Turns in one plane each, and the order they were made in; the first pair answered
dus (before -> after):
[ -9  10  20  -6   2   8  23  -4  36 -13  18   9  35   0] -> [ -9 -21 -10   7   9  37  31  11 -11  -2   3  -2  -2  30]
[  6  -1  14  14 -18   5   5 -14  36 -18  -4  -3  38  14] -> [ -9 -14   8  15  -8  42  20   5   8 -19 -18  17   2  22]
[-36  16 -11   4  -2  -2  19  21 -52  -4 -18  -2  -8  29] -> [-19  36   4  -2 -10 -47  -3   3 -12  -2  -3 -12  37  15]
Biguz (before -> after):
[-11  14 -32   2 -16 -25   0 -18 -22   7  -9 -47  -7  32] -> [  9 -21   5  29 -11   6  13 -16  52 -18 -10  -4  10  22]
[-37  32  21 -42   7  11  29  30 -31  12   8  42 -12   6] -> [-42  29  35 -27  -1  32  45  29  -4   4   4  37  -1  15]
[ -6  25 -16 -15  11 -24   5  -5 -27   6   6 -11  18   1] -> [-7 11  7  6  3  0 26 -5 24 -4  1 -9 34  6]
Mal (before -> after):
[ -9  52  16 -38   1 -34   0   1 -21  13  21   0  10 -26] -> [ 20   2   1 -24  22 -11 -15  11 -38   8  12  39 -28 -23]
[ 10   4 -35 -23   2 -52 -34 -22 -41  20   2 -20   1  11] -> [ -8  -6 -38 -19   5 -10 -13  -8 -63  21 -10 -20 -28  21]
[ -1   9 -27  -1   1 -31   0  -2 -26   3  -6 -25  23   8] -> [  8 -15 -32   3  15 -18  -8   5 -34   4 -15  -2   5   4]
[ 15 -13  16 -15  20  -7  -9  11 -12   5  -2  35 -17 -19] -> [-25  28  23 -17   4   5  21  11 -13   2   2  -4  -5  -9]

Each pair is 2 to 3 turns apart.
[-39  51  24 -27   4   0   9   6 -17   3 -11  -3 -15 -19] -> [-30  29  18 -20  14  17   8  17 -32   2 -16  16 -36 -15] : Mal Mal
[-23   2  -6  17 -12  46  19   3 -17  -5 -20 -66   5  39] -> [  3 -45 -22  21   7  59   3   5 -29  -3 -32 -22 -22  40] : Mal Mal
[ 34   1  -2   1  11 -26 -33 -18  30  -5  11  18  28 -15] -> [  2  19   2  16 -10  -3  -1 -18  43  -4   7 -35  44  10] : Biguz Biguz
[-16  31 -46 -21  -2 -41 -14  -4 -39  34  25 -12  30  15] -> [ 24 -54 -22  29   9  22  -2   4  34  12   9  41  32  23] : Biguz Mal
[  1 -19  26   3 -35 -10  -1 -25  35 -16  -5  -3  18  -5] -> [ -2 -34   8 -11 -12   9  -3  -4 -26 -10 -14  28 -37 -12] : dus Biguz
[  4 -23 -33   9   5  12 -14  -3 -31  13 -14   6 -28  21] -> [ 15   6 -12 -14   8 -41 -41 -12  -2  13   5  23   4 -16] : Mal Biguz Biguz
[-34  61  23  -2 -17 -14  16 -12  14   5  21 -21  37 -22] -> [-22  62  12 -17  -9 -36  -7 -20  -1  15  24 -10  29 -29] : Mal Biguz dus
[ -4  27 -12 -36   0 -52 -15 -21 -23  19  19 -17   2 -26] -> [ 27 -20  -6   1  -7 -42 -21 -30  39   9  14 -15  30  -8] : Mal Biguz Mal
[ 14 -18  -2  19  30  -1 -19  -1 -69   8  -5  -6 -22  13] -> [  8  15  48  27  12 -18  -9 -15  24 -12  13 -19  45  -8] : dus Biguz Biguz
[ -6 -26  -1  12  18  41  15  -4   6  -6  -7   4 -36  11] -> [ 20 -40  -1   7  23  12 -12 -10  19  -5  -3  20 -23   0] : Mal Mal
[-20 -14  16  38 -21   3  56  -1  16  31 -29 -23   6  25] -> [ -3 -43   9  42 -10  13  48   7   7  33 -30   2 -11  26] : Mal Mal
[ 17 -11  35 -37  35 -11 -35  20 -15  -7   9  64 -29 -60] -> [  4 -31 -19 -17  25  14 -26  24 -85  15 -10  19 -60 -11] : Mal Mal dus
[-18  12  11 -12  -8   1  14   7   4 -12  -7   0  22  -1] -> [-13 -17  -5   1  -4  17  12   9  -9  -8 -15   3   7  15] : Biguz dus Biguz
[  3  27   8 -37  22 -27 -21   4 -14   5   9  27 -10 -35] -> [-28  13  -3  11  -5  33  34   6  -1   3 -14 -43  -4  23] : dus Biguz
[ 21 -24   2  13 -14  -2 -10  -3  20  -3   8   3  11   0] -> [  2  -5  -7  12 -23  -1  -1  -6   0   4   3 -30  11  15] : Biguz Biguz
[ 23 -32 -21  20  12   3 -11  16 -15   7 -38   0 -47  22] -> [ 25  22  -8 -17  10 -56 -34   1  -8  11 -14   2 -18 -12] : Mal Biguz Biguz
[-20   0  13 -16  15  51  23  18 -14  -5 -16  12 -33  -3] -> [ 16  13 -19 -15 -10 -31 -18 -22   2  17   1 -46  31  14] : Mal dus dus
[  3  21 -25 -28 -27 -46 -31  17 -68  26  26 -10   6 -26] -> [ 46 -44   0  27 -36 -24 -32   1  39   9  21   2  56 -11] : Mal Biguz Mal
[ 19 -10   6  17  13  29  -5   2  11   1 -22 -23 -16  11] -> [ 13  -2  -6   6  16  20 -13  -1 -13  14 -20 -30 -22  13] : Biguz Biguz
[ -4 -62   1  24  12  48   2  16 -19 -10 -16  41 -53  13] -> [ 38 -61 -26   6  18 -15 -50   1 -28   5  -7  43 -35   4] : Biguz Mal Mal
[ 20 -32 -24   9  -3  18  -3   7 -21   5 -15 -12 -25  18] -> [ 29 -16  16  11  -9  -6  -6  -5  46 -11   5   1  22  -7] : Mal Biguz
[ 33 -38  24  22  -6  -1 -22 -11  55 -18  11  43  44 -14] -> [  9 -32 -15  44 -33  10   0 -19  20  -5  -1 -46  48  48] : Mal dus
